128 stands for zero in the data rows.
Every row has a hidden score. How much higher is the second row's score than the first row's in each pair? 10 means about the same, 20 much higher and 0 much lower. The score is a weighted sum of the row's numbers plus the product of two more (or one squared), each taken from its middle value.
ndarray[199 151 34 200 86 103 103 189 148 66 197 82 124 80 174 202 158]
ndarray[153 101 114 118 140 152 125 133 117 113 154 144 182 128 136 134 121] -> 13
ndarray[97 133 139 147 169 124 174 100 142 149 88 149 100 136 144 126 70]
ndarray[66 176 126 112 117 109 157 116 173 176 46 113 60 162 125 143 115] -> 6
ndarray[154 187 161 106 101 83 193 111 121 60 152 178 160 177 130 136 127]
ndarray[149 44 152 166 146 130 165 105 108 119 67 135 148 195 124 180 154] -> 14
ndarray[131 115 117 60 102 142 135 143 161 139 178 133 160 104 75 90 166]
ndarray[170 75 122 132 153 173 64 168 113 177 105 164 173 169 121 133 178] -> 15
ndarray[167 173 143 236 148 68 231 92 119 83 95 175 137 140 183 214 66]
ndarray[213 119 146 111 89 105 167 152 128 86 182 136 213 183 104 147 182] -> 8
ndarray[162 126 145 126 149 166 142 95 72 119 131 99 134 136 133 167 149]
ndarray[140 127 107 186 192 64 165 57 146 48 121 129 115 35 246 180 99] -> 12
ndarray[205 165 121 189 112 104 185 107 98 46 218 101 180 118 181 195 108]
ndarray[101 192 94 152 70 75 128 115 184 103 115 122 88 94 148 150 105] -> 5
ndarray[170 155 77 180 151 99 123 129 131 97 131 168 126 54 183 181 129]
ndarray[105 83 71 79 81 116 125 142 200 121 86 101 154 99 142 115 161] -> 11
ndarray[198 130 94 199 54 99 127 167 154 29 176 111 135 123 142 222 128]
ndarray[149 90 100 96 105 120 100 112 140 72 98 128 166 116 153 118 183] -> 11
ndarray[60 110 130 106 128 150 90 123 179 167 97 136 114 135 110 87 99]
ndarray[170 123 164 150 85 192 99 104 18 75 159 145 162 192 103 192 120] -> 13
ndarray[96 237 158 197 119 59 176 71 125 87 131 144 83 162 163 156 42]
ndarray[114 130 123 114 114 149 133 137 135 156 181 108 159 139 100 71 147] -> 10
ndarray[88 90 174 60 114 161 147 118 132 182 106 125 156 183 38 65 161]
ndarray[144 166 151 127 159 125 108 117 77 158 151 166 92 122 98 92 126] -> 10
ndarray[91 84 159 108 116 161 109 82 96 86 98 178 167 160 115 100 106]
ndarray[104 194 108 131 137 106 79 158 170 124 210 172 159 56 134 72 70] -> 6
ndarray[63 148 168 46 69 180 94 124 108 206 102 133 102 232 10 78 142]
ndarray[95 136 153 61 86 119 89 139 153 152 137 155 162 126 94 62 150] -> 12
ndarray[104 246 114 145 142 133 135 176 117 127 239 77 80 118 101 109 87]
ndarray[123 91 113 129 101 130 109 157 172 149 116 143 162 112 132 120 147] -> 9
ndarray[158 159 35 142 98 22 135 170 217 85 185 106 131 0 235 122 161]
ndarray[162 153 155 124 145 121 188 111 98 134 142 121 148 156 140 147 146] -> 12
ndarray[100 177 177 120 179 123 215 62 82 160 89 188 98 163 106 109 91]
ndarray[142 62 136 151 96 157 109 88 97 99 57 75 103 175 136 208 134] -> 12
ndarray[113 116 133 106 101 157 74 86 129 120 103 123 126 131 113 143 106]
ndarray[85 145 185 122 145 175 132 109 59 144 117 121 72 136 107 110 128] -> 15
ndarray[135 118 188 122 168 158 129 103 69 122 150 170 101 137 111 119 100]
ndarray[92 127 122 90 111 167 120 119 100 166 99 52 103 130 108 131 130] -> 9
ndarray[77 136 153 114 110 180 70 119 97 180 102 85 69 177 72 126 83]
ndarray[146 117 180 126 130 161 137 78 53 87 156 194 179 142 123 146 67] -> 14
ndarray[106 92 126 87 156 169 84 122 111 180 141 158 188 144 128 84 133]
ndarray[100 123 144 97 54 137 119 137 115 100 187 117 142 170 92 92 144] -> 14
ndarray[119 133 127 156 115 116 148 118 144 99 80 143 137 149 171 159 99]
ndarray[141 126 151 133 115 120 103 117 95 137 132 113 137 101 142 117 129] -> 9
ndarray[138 230 66 157 113 34 183 138 191 68 172 75 77 83 165 168 95]
ndarray[113 81 174 104 100 200 82 77 62 63 123 144 142 128 151 157 81] -> 17
ndarray[164 126 140 163 142 107 157 131 129 109 113 95 99 149 177 180 125]
ndarray[160 169 146 197 187 107 153 110 78 157 93 89 112 165 138 160 118] -> 4
ndarray[212 124 102 175 100 70 167 124 164 34 148 196 183 61 206 171 135]
ndarray[129 133 116 173 89 110 79 103 121 75 132 118 109 92 176 178 63] -> 10
ndarray[62 134 128 77 117 142 83 155 152 184 115 147 119 155 65 70 145]
ndarray[110 140 127 120 99 158 108 156 150 120 128 104 134 149 97 120 137] -> 10
ndarray[116 136 115 148 103 70 177 104 115 62 109 99 80 83 191 186 149]
ndarray[115 92 137 102 175 192 86 145 98 194 102 150 153 153 79 86 99] -> 12
ndarray[59 140 103 121 86 133 100 135 224 152 116 197 122 98 120 104 107]
ndarray[108 147 123 158 151 93 154 97 146 146 54 100 116 136 149 146 77] -> 10
ndarray[96 117 141 63 87 128 106 117 139 107 110 141 177 160 113 95 148]
ndarray[196 110 132 148 124 170 159 106 69 121 154 108 183 152 119 159 148] -> 11
ndarray[163 89 165 139 146 163 139 89 64 141 102 72 91 194 120 151 124]
ndarray[152 193 158 105 170 103 155 132 108 140 143 181 159 83 142 80 130] -> 4
ndarray[69 121 96 100 68 155 73 132 169 143 116 50 119 100 121 94 146]
ndarray[166 203 101 180 176 62 166 159 122 158 191 78 122 106 175 124 125] -> 12
ndarray[55 101 108 101 126 122 162 132 153 112 99 65 78 87 171 114 116]
ndarray[159 51 67 95 93 131 116 163 190 110 163 119 186 64 167 106 189] -> 7
ndarray[70 166 138 115 85 79 130 121 171 97 122 147 118 132 112 113 101]
ndarray[91 119 115 41 98 159 91 130 110 133 153 83 122 136 84 65 133] -> 8
ndarray[108 114 144 117 113 155 87 131 163 171 121 178 134 144 60 97 120]
ndarray[177 151 101 161 143 76 155 128 141 65 181 104 91 74 184 180 153] -> 10
ndarray[143 105 145 157 111 117 99 106 94 72 113 171 141 157 137 144 121]
ndarray[72 107 164 146 148 166 83 121 121 186 91 137 81 158 87 99 62] -> 8
ndarray[115 48 102 95 61 183 52 155 147 122 109 114 188 122 102 119 162]
ndarray[115 141 116 154 94 123 111 115 133 88 140 116 108 98 128 151 100] -> 11
ndarray[184 177 136 196 182 113 191 116 85 139 159 74 98 141 165 184 149]
ndarray[165 178 100 191 152 105 125 150 119 123 138 92 69 137 157 185 102] -> 10
ndarray[48 162 153 68 144 154 124 161 153 223 148 148 122 156 34 20 144]
ndarray[104 161 154 158 203 75 182 85 152 140 101 183 103 97 157 105 57] -> 8
ndarray[99 104 100 109 130 113 136 125 182 141 124 96 110 122 132 128 129]
ndarray[113 58 151 100 123 206 69 143 157 206 98 191 185 177 57 64 144] -> 11
ndarray[163 144 123 149 123 132 149 156 104 115 154 118 112 138 131 150 124]
ndarray[92 138 182 69 111 155 161 135 131 205 124 150 152 184 65 83 151] -> 8
ndarray[164 97 63 102 61 173 107 189 157 118 150 58 141 128 109 155 169]
ndarray[130 91 147 100 70 182 82 130 103 136 137 93 127 133 88 140 138] -> 8
ndarray[141 99 99 169 84 113 159 139 178 127 139 135 155 131 124 139 137]
ndarray[101 143 132 59 78 106 113 126 144 104 123 116 130 146 108 77 148] -> 6
ndarray[185 125 58 106 105 61 156 172 150 90 191 59 128 58 179 102 222]
ndarray[182 91 118 206 166 109 152 114 152 114 95 203 120 76 180 222 40] -> 15
ndarray[157 107 104 123 148 160 119 143 111 133 139 92 130 125 94 131 135]
ndarray[154 171 177 170 157 143 102 150 51 163 148 152 133 171 110 133 88] -> 13
ndarray[122 108 131 85 127 168 109 183 117 164 179 100 131 156 72 87 198]
ndarray[102 140 34 98 31 24 122 167 224 42 198 73 129 62 185 127 148] -> 9
ndarray[122 142 175 149 205 208 96 118 35 223 124 117 55 181 98 124 114]
ndarray[119 79 120 96 138 209 69 166 84 168 132 128 118 178 78 112 182] -> 9
ndarray[145 122 102 194 158 92 148 122 163 127 126 130 84 78 179 159 109]
ndarray[177 62 137 128 182 124 148 124 121 136 89 134 186 144 136 131 171] -> 14
ndarray[98 158 147 116 179 113 140 123 136 127 95 181 148 105 140 101 91]
ndarray[128 120 161 93 160 110 167 105 80 159 106 113 111 171 88 85 169] -> 10
ndarray[114 177 136 151 171 126 168 128 103 154 144 76 76 119 146 108 102]
ndarray[45 100 117 68 71 163 76 99 162 173 125 125 110 148 85 76 118] -> 9
ndarray[85 97 120 177 127 160 58 118 203 175 59 176 134 72 161 139 27]
ndarray[161 174 128 113 181 55 189 178 103 119 160 20 75 134 150 108 211] -> 14
ndarray[124 143 111 71 121 129 88 160 184 124 189 166 175 110 78 74 112]
ndarray[61 100 154 123 57 160 154 64 155 100 56 177 132 137 121 130 75] -> 17
ndarray[100 155 140 150 170 85 164 104 135 171 90 110 88 147 146 120 124]
ndarray[104 111 114 30 141 147 93 167 110 168 177 99 190 100 63 34 173] -> 9
ndarray[192 122 111 94 151 141 99 171 114 167 173 72 159 132 105 123 180]
ndarray[107 108 127 88 108 142 109 125 154 128 109 120 160 121 99 106 110] -> 5
ndarray[184 190 106 166 99 57 203 133 196 80 152 207 247 114 167 131 116]
ndarray[182 80 47 236 127 102 112 145 198 96 70 99 112 25 245 228 118] -> 11
ndarray[134 120 85 126 164 101 180 163 171 174 130 69 119 109 132 115 128]
ndarray[105 193 163 139 152 139 185 101 97 125 134 88 66 172 114 134 69] -> 7
ndarray[100 159 176 91 142 133 165 131 140 138 117 175 104 166 79 78 156]
ndarray[37 110 175 95 82 199 78 88 117 153 59 131 124 165 59 98 81] -> 11
ndarray[130 127 123 83 179 105 192 139 120 168 151 102 186 105 127 65 157]
ndarray[96 132 202 113 181 105 242 69 106 121 93 184 147 169 101 108 111] -> 12
ndarray[101 131 121 86 144 142 126 171 191 202 103 130 129 152 33 80 174]
ndarray[173 123 116 204 141 104 100 94 111 67 131 219 126 100 189 225 50] -> 14
ndarray[142 116 125 51 111 104 140 153 153 146 120 117 149 134 82 96 161]
ndarray[159 135 98 136 104 98 143 189 171 105 179 117 175 97 125 144 148] -> 9
ndarray[69 125 124 76 54 112 144 129 221 104 94 143 151 153 124 106 149]
ndarray[34 147 104 82 72 144 115 148 217 176 121 134 149 171 62 45 130] -> 18
ndarray[74 146 175 122 92 152 100 79 46 147 133 107 98 189 98 110 95]
ndarray[125 101 187 129 123 181 152 79 95 115 109 139 133 165 79 135 115] -> 6
ndarray[141 98 114 164 130 141 61 109 50 96 132 104 87 84 179 167 112]
ndarray[226 169 76 156 99 71 166 196 153 29 255 69 143 86 193 194 195] -> 8
ndarray[133 188 160 149 189 100 154 134 78 137 148 103 53 111 137 144 108]
ndarray[196 156 120 184 191 135 150 157 108 155 116 78 119 126 145 172 131] -> 15
ndarray[188 135 74 145 145 62 129 177 158 87 183 170 147 69 184 126 175]
ndarray[163 155 179 154 163 81 176 64 73 92 79 177 175 139 156 161 97] -> 11
ndarray[55 159 111 104 115 81 183 137 201 179 90 120 87 118 121 81 93]
ndarray[136 117 103 169 153 118 131 95 158 115 46 169 131 109 157 176 73] -> 10
ndarray[109 116 120 84 73 142 118 110 151 107 117 176 197 133 87 132 108]
ndarray[84 170 118 77 76 129 136 103 144 129 137 99 97 105 96 88 135] -> 11
ndarray[94 95 125 90 62 141 94 110 141 138 109 169 190 168 116 115 113]
ndarray[127 83 127 80 95 144 57 130 135 98 90 139 198 131 109 71 155] -> 10
ndarray[164 154 77 198 147 119 112 191 149 126 224 88 72 68 157 179 70]
ndarray[140 180 162 199 188 109 180 82 61 121 125 118 46 165 146 177 91] -> 11
ndarray[45 158 159 128 185 122 106 87 112 178 90 122 71 142 111 86 49]
ndarray[121 78 150 107 100 187 87 133 93 134 136 135 115 164 70 117 149] -> 9
ndarray[93 188 153 178 118 107 115 118 129 160 104 203 104 124 103 131 62]
ndarray[129 105 125 96 145 145 133 134 88 137 105 83 119 122 104 117 133] -> 11
ndarray[123 108 166 98 185 207 155 129 74 205 77 103 154 212 72 107 120]
ndarray[174 97 136 198 183 134 147 130 84 149 98 152 112 165 116 209 125] -> 4
ndarray[129 138 148 96 102 116 132 153 138 158 113 177 190 180 97 102 150]
ndarray[206 160 120 153 180 99 169 177 108 101 224 91 115 122 137 158 154] -> 12
ndarray[60 188 56 129 82 88 87 208 191 123 175 80 88 61 151 78 154]
ndarray[172 96 138 109 110 101 149 116 83 70 135 124 169 143 117 146 154] -> 6
ndarray[109 123 115 131 128 64 129 104 144 71 151 144 140 66 177 107 115]
ndarray[173 101 146 110 152 142 144 181 103 165 154 121 161 169 106 107 180] -> 10
ndarray[112 162 103 65 62 144 109 173 164 145 174 71 145 164 84 86 205]
ndarray[104 73 142 47 114 163 113 97 115 164 99 131 152 111 108 82 153] -> 12
ndarray[150 193 169 154 178 106 163 160 67 110 204 122 90 120 125 145 70]
ndarray[91 138 111 47 73 123 69 195 167 129 237 93 149 79 130 49 180] -> 7
ndarray[54 91 184 92 122 190 116 85 106 206 84 151 112 215 82 87 87]
ndarray[131 146 116 186 184 140 130 113 131 121 82 169 85 69 156 159 53] -> 7
ndarray[126 55 147 107 159 167 84 115 98 188 89 124 169 150 127 101 145]
ndarray[133 150 114 65 81 100 161 156 143 142 160 134 182 152 88 97 174] -> 4
ndarray[98 162 149 51 118 104 131 147 123 85 163 100 120 120 97 79 136]
ndarray[192 89 111 135 192 91 195 96 135 117 71 136 179 88 190 167 140] -> 18
ndarray[70 120 91 85 104 145 92 191 184 149 113 108 189 158 97 74 172]
ndarray[102 174 144 142 130 126 151 91 120 135 106 108 67 139 107 143 90] -> 6
ndarray[161 176 93 215 141 52 148 105 137 48 117 116 72 48 229 225 85]
ndarray[68 80 133 74 115 130 131 113 149 131 99 164 117 130 104 90 133] -> 12
ndarray[104 94 102 155 119 141 67 123 145 95 111 115 77 33 167 154 74]
ndarray[97 141 151 127 111 137 154 81 185 150 83 205 191 132 138 78 78] -> 14
ndarray[102 127 114 108 133 155 99 104 128 135 106 107 62 118 129 118 132]
ndarray[115 110 129 95 170 124 116 161 128 148 89 75 108 132 107 104 163] -> 16
ndarray[116 96 143 102 100 114 122 130 138 114 142 171 218 158 126 99 116]
ndarray[222 88 160 163 188 166 146 115 52 111 119 117 108 180 108 202 162] -> 11
ndarray[126 77 95 142 146 153 108 111 146 138 46 134 109 76 146 158 131]
ndarray[192 63 116 207 81 126 75 135 121 12 138 118 138 106 198 249 112] -> 15
ndarray[147 95 194 98 161 163 101 89 63 152 124 158 134 191 119 117 102]
ndarray[87 69 184 114 142 229 70 99 68 194 64 176 147 162 91 93 90] -> 8
ndarray[112 107 175 107 144 116 146 121 110 112 111 136 137 178 113 89 132]
ndarray[188 103 194 143 113 221 140 78 8 111 167 116 143 203 103 191 139] -> 9
ndarray[199 148 139 129 122 78 179 108 124 78 162 128 156 83 164 183 129]
ndarray[126 11 136 103 123 232 63 69 113 147 93 159 169 145 70 132 133] -> 9
ndarray[116 108 192 121 187 94 193 91 94 140 85 171 164 184 151 86 141]
ndarray[126 105 111 130 116 154 101 131 178 104 98 135 150 91 141 152 142] -> 2
ndarray[104 156 130 130 112 132 166 120 164 114 139 102 96 124 101 153 139]
ndarray[183 132 133 202 169 70 172 147 156 100 165 177 122 122 171 182 112] -> 13
ndarray[117 118 175 59 118 158 123 128 48 123 102 92 160 175 87 103 152]
ndarray[99 127 185 109 139 165 119 101 125 187 113 195 139 177 75 65 95] -> 8
ndarray[164 149 125 131 135 103 185 142 131 133 178 118 166 157 143 127 148]
ndarray[116 94 177 102 119 121 149 86 122 125 82 185 101 168 121 115 100] -> 9
ndarray[111 150 147 123 111 155 108 123 108 131 125 168 141 168 82 106 120]
ndarray[132 127 141 174 182 103 133 98 124 138 98 144 95 94 160 129 66] -> 9
ndarray[189 166 147 172 212 97 230 146 80 150 119 96 96 143 107 140 130]
ndarray[91 169 90 182 61 85 92 116 205 123 114 167 101 74 171 174 56] -> 5
ndarray[105 150 157 98 142 136 97 141 123 190 127 134 129 186 52 78 105]
ndarray[88 74 146 67 119 175 127 79 136 130 74 136 120 154 100 94 120] -> 11
ndarray[105 168 98 86 39 124 59 169 162 139 180 139 158 125 87 114 140]
ndarray[157 122 114 94 150 135 116 123 130 145 125 170 199 154 113 101 134] -> 12
ndarray[158 108 100 102 150 124 125 171 173 140 130 86 138 113 118 124 180]
ndarray[72 120 83 87 96 162 88 119 177 108 110 125 95 68 115 108 127] -> 7
ndarray[132 119 78 173 165 109 115 147 130 114 70 49 24 77 183 170 174]
ndarray[187 171 145 166 159 173 81 132 75 137 133 103 69 155 119 171 130] -> 8
ndarray[136 137 143 139 188 159 98 133 100 183 147 138 144 131 124 121 103]
ndarray[178 106 130 120 119 150 113 118 110 109 125 150 120 145 124 153 139] -> 8
ndarray[89 132 162 91 134 130 157 106 109 177 93 113 114 195 92 102 118]
ndarray[82 137 94 71 50 96 68 187 186 107 174 87 128 84 109 85 155] -> 7
ndarray[201 91 86 109 134 117 104 178 124 90 178 102 149 68 161 114 197]
ndarray[138 59 69 121 82 161 81 164 158 177 91 56 133 125 132 165 161] -> 14
